Each row is where one point has got to under a steady rotation. How many steps took it there?
The counts run from 0 to 379.
[101 126 131  89 117 129 128 125 124  51 150 111 122 126 159 133 122 126
 171 133  80 170 150  96 143 153 122  82 146 147 159 102 133 104 144 126
 106 121 116 140  74 109 104  94] => 105
[126  98 134  78 137 156 112 128 118  59 120  94 150 120 130 120 149 143
 146 130  60 150 174 103 131 115 101 103 163  98 151 151 150 118 125 148
 116 120 136 116 111 109 104  73] => 366
[128  98 123 100  96 172 101 101 112  92  95 114 159 162 133 151 153 120
 163 108 121 141 155 143 123 138  89 140  78 116 142 144 104 105 134 145
  78 150  85 100  90 129 118 164] => 143
[114 156 128  87 109 154 120 129 132  65  90 128 110 154 148 160 122 171
 156  78 130 180 133  97 133 115  99 105 135 158 139 131 124  89 140 128
 142 151 108  90 141  88 159 108] => 45
[119 107 124 100 103 176 100 138 142  93 128 104 138 158 103 159 150 159
 129 143  93 176 130 106 106 180 119 106  98 105 128 147 114 106 122 102
 118 123 152  59  73 140 114 120] => 0
[105 142 124  98 115 152 102  72 124  87 113 116 119 138  91 132 151 131
 162 111 119 137 156  76 138 103 100  74 107 139 170 106  94 101 139 134
 129 118  68 104 127 150 123 106] => 235
[124 107 130 112 108 172  98  93  99  84  94 109 172 162 130 134 156 116
 155 102 117 141 150 145 132 124 102 147  77 107 146 145 111 102 132 142
  73 157  92  90 101 138 131 153] => 144
[133 139 143  75 126 185 145 162 143  75 120 127 131 100 152 145 138 135
 185 124 100 142 131 143 128 164 119 109 120 152 146 134 110  87 114  94
 107 164 127  84 109 130 121 112] => 25
[136 139 116  68  96 178 100 126 142  96  98 120 140 130 113 114 151 178
 143  90 132 161 143 105 115 191 127 100 119 103 155 145 118 118  95 126
  93 116 114  80 122  91 118 123] => 172
[129 141 118  92  96 182 106 108  86 102 124 115 135 146 115 123 168 144
 124  94 122 169 150 123 168 131 117 117 101 175 149 100 128 126 120 126
  59 148  82  85 108 121 118 134] => 156
[ 91 117 162 119 136 159 106  85 127  56 147  93 134 146 125 128 136 162
 125 130  88 151 150  75 158 115  84  92 135 146 172 139 149 116 130 115
 147 157 127 107 109 133 166 112] => 243
[140 136 152  84 139 175 122 152 142  68 106 124 148 142 139 143 123 153
 151 102  69 137 120 131 109 128  86 122 157 102 153 194 153 115 125 105
 100 135 154  97 125 135 123 103] => 195
[ 96 137 166 141 135 178  94  55 131  82 128 116 125 150 105 114 137 139
 147 114  90 147 137 118 132 126 112 133  95 122  92 158  97  89 146 100
  86 148 107 111  89 137 123 109] => 267
[164 145 147  85 117 168 126 105 150  95  79 146 132 145 138 154 111 149
 166 113  95 133 132 115 109 140  71  99 141 115 157 182 126 116 138 119
  84 132 129  98 103 124 105  82] => 191
[142 106 177  93 128 166 102  94 107  88  68  94 143 157 132 139 136 141
 158 104 140 146 115 114  95 158 109 111 145  95 165  99 145 109 135  98
 116 126  85  89 128  96  96 142] => 312
[170 139 128  82 108 183  82  98 129  87 128 108 171 126 117 134 168 152
 135  99 102 150 148 130 132 119 100 102 124 122 118 156 169 129 148 149
  84 130  80 123 118 146  96 151] => 340
[120 123 146  72 125 158  95 106 118  84 139  88 120 132  98 151 132 143
 161 131 113 144 160  87 108 124 105  74 128 129 179  94  97 100 115 121
 149  98  75 107 122 144 118 123] => 233
[127 147 131  86 114 193 109 141 127  98  83 121 130 131 124 136 168 141
 157  96 133 169 151 106 125 133 134  97 116 148 115 123 107  80 123 129
 116 153  60  98 156 133 109  92] => 33
[114 128 136  93 116 139 103  74 103  86  51 128 157 157 142 126 159 145
 161  90 145 145 112 110 118 125 100 110 123  95 152 133 136 103 161 110
 104 157  88  95 121 109 119 132] => 315
[128 119 149  90 123 158 113 153 102  65  92  92 137 139 155 138 137 155
 159 106 125 190  98 109 113 159 129 108 144 131 161  77 154 106 130 103
 125 141 118  88 117  86 120 126] => 306
[122 137 135  84 116 182 116 130 143  95 126 121 125 172 128 146 140 144
 123 108  83 165 175 124 147 133  93 136 118 164 100 166 111  89 132 123
  88 182 107 100 102 136 132 103] => 15
[104 134 107  91 116 152  96 116 111  61 133  83 140 121  94 146 166 139
 160 101  98 159 152  99 134  82 127  88 115 128 155 117 123  96 127 141
 158 116  93  88 134 146 142 108] => 230
[120  98 167 112 131 175 101 123 134  68 133  90 124 140 141 117 123 112
 157 133  87 161 137  88 116 171 117  91 153 126 160 111 139 108 123 144
 105 107  98 148  99 116  82  96] => 110
[150 148 141 116 106 177 105  71 147  65 136 120 137  82 106 145 162 136
 177  92 107 143 123 108 138 119 118  96 102 128 125 130 138 121 169 116
  97 114  82 123  99 144 100 136] => 82
[ 73 120 120 130 113 163  85 106 115  50 105 111 123 186 155 137 137 135
 147 104 137 180 116  92 146 141 105 143 121 142 125 119  94 112 135 126
  87 110 110 116 112 128  97 133] => 125
[115 153 115  76 132 170 111  93 112  95  91  95 151 136 107 103 158 175
 136 112 120 139 132 132 139 153 122  95 141  89 158 157 120  97  98  92
  88 120 135  62 135 110 115 105] => 176
[ 94 134  95  77 104 146 112 120  81  79 125 114 165 150 129 118 173 146
 133 103 106 154 142 145 151 124 119 140  88 138 155 132 118 112 129 113
  89 165 106  86  96 140 146 151] => 150
[112 142 119  57 102 117  96 101 109  79  88 143 148 184 137 138 127 174
 134  99 126 167 108 119 114 132  94 114 119 111 155 149 135 114 158 112
 119 154  98 107  98 110 139 154] => 320
[129 158 142  85 148 191 106 127 115  73 115 114 142 130 129 145 138 148
 157 110 107 123 129 136 132  88  87 127 144 130 130 154 108 103 125  88
  90 107 106 107 155 188  92 118] => 206
[145 140 142  73 120 159  85  93  97  85 134 113 140 202 119 142 101 171
 124  97 111 169 103 144 108 140  86 118 136 122 159 137 146 123 136 110
 103 126 114  99 110 105 122 165] => 324
[126  81 130 107 102 162 109 129 107  71  81 111 153 167 153 179 156 128
 146 122 101 177 150 107 133 122  89 145  96 136 127 116 131 125 161 135
  95 158 108 112  65 120 115 139] => 137
[153 154 117  75 108 164 110 100 120  74 154 119 127 109 118 133 117 162
 161 128 104 162 159 113 132 138 108  82 134 137 139 116 110 122 118 139
  85  79 123 113  91  99  86  99] => 356
[120 110 150  99 127 191 107  99 122 108 115  98 135 156  88 141 154 137
 131 136  93 140 148 128 106 160 117 117 118  97 120 147  98  91 122  74
  91 128 127  63  95 163  88 119] => 5
[114  99 155 129 141 161 113 107  65  66  93 101 158 158 152 146 140 136
 150 148  92 168 112 133 138 109  97 136 112 120 136 108 123 116 147 100
  89 160 146  91  73 131 106 111] => 133
[106 141 146 108 118 154 126  91 144  68 134 135 121 140 147 142 121 147
 172 130  90 149 136 127 126 151 105 128  88 136 108 159  94  80 151  98
  97 174 124 119  53 124 132 123] => 271
[136  88 140  89  93 179  96 115 123  89  99 119 152 161 135 153 138 123
 158 108 113 143 155 131 107 154  92 144  85 112 151 127 106 119 133 140
  87 140  83 105  80 117 119 167] => 142
[140 129 134  79 122 149 129 113 120  73 116 131 144  94 129 121 126 139
 182 141  82 139 157 108 117 129 103  74 140 106 162 128 117 116 133 137
 100 105 127 112  82 104  89  70] => 362
[117 142 139  72 116 151  82 112 139  61 169 113 135 113 101 102 134 160
 154 102  79 167 144 113 103 138 133 114 121 106 127 137 115 103 133 134
 131 116  80 147  85 101 131 125] => 92
[107 106 122 117 103 182 103 107 148  85 112  95 130 154  99 166 180 126
 126 104 107 154 157 102 137 151 115 129 116 116 105 146 107 104 133  93
  84 124 121  61 103 155  97 129] => 3
[ 96 116 114  90 109 157  93 124 149  54 112 117 138 151 133 129 149 125
 143  92  96 162 172  74 136 130 100 111 152 113 146 164 119 112 122 168
 112  95 102 127 127 116 111  94] => 370
[ 98 123 136 134  97 168  89  92 166  63 141 117 118 153 114 150 136 137
 142 104 109 166 121  64 142 150  98  84 105 156 167 139 131 120 137 148
 132 128 117 113  98 136 149 124] => 247
[134 145 144 102 104 167 120 104 137  78  90 125 103 142 126 168 112 138
 182  83 131 170 103 110 111 145 101  89 133 138 179 111 121 102 139 113
 130 121  99  74 136 100 136 118] => 50
[115 136 134  83 130 145 101  91 134  48 154  94 155  97 125 123 159 157
 154 107  82 143 168 120 135 108 116 109 122 103 100 153 147 100 156 125
 126 142  93 149  96 127 122 129] => 89
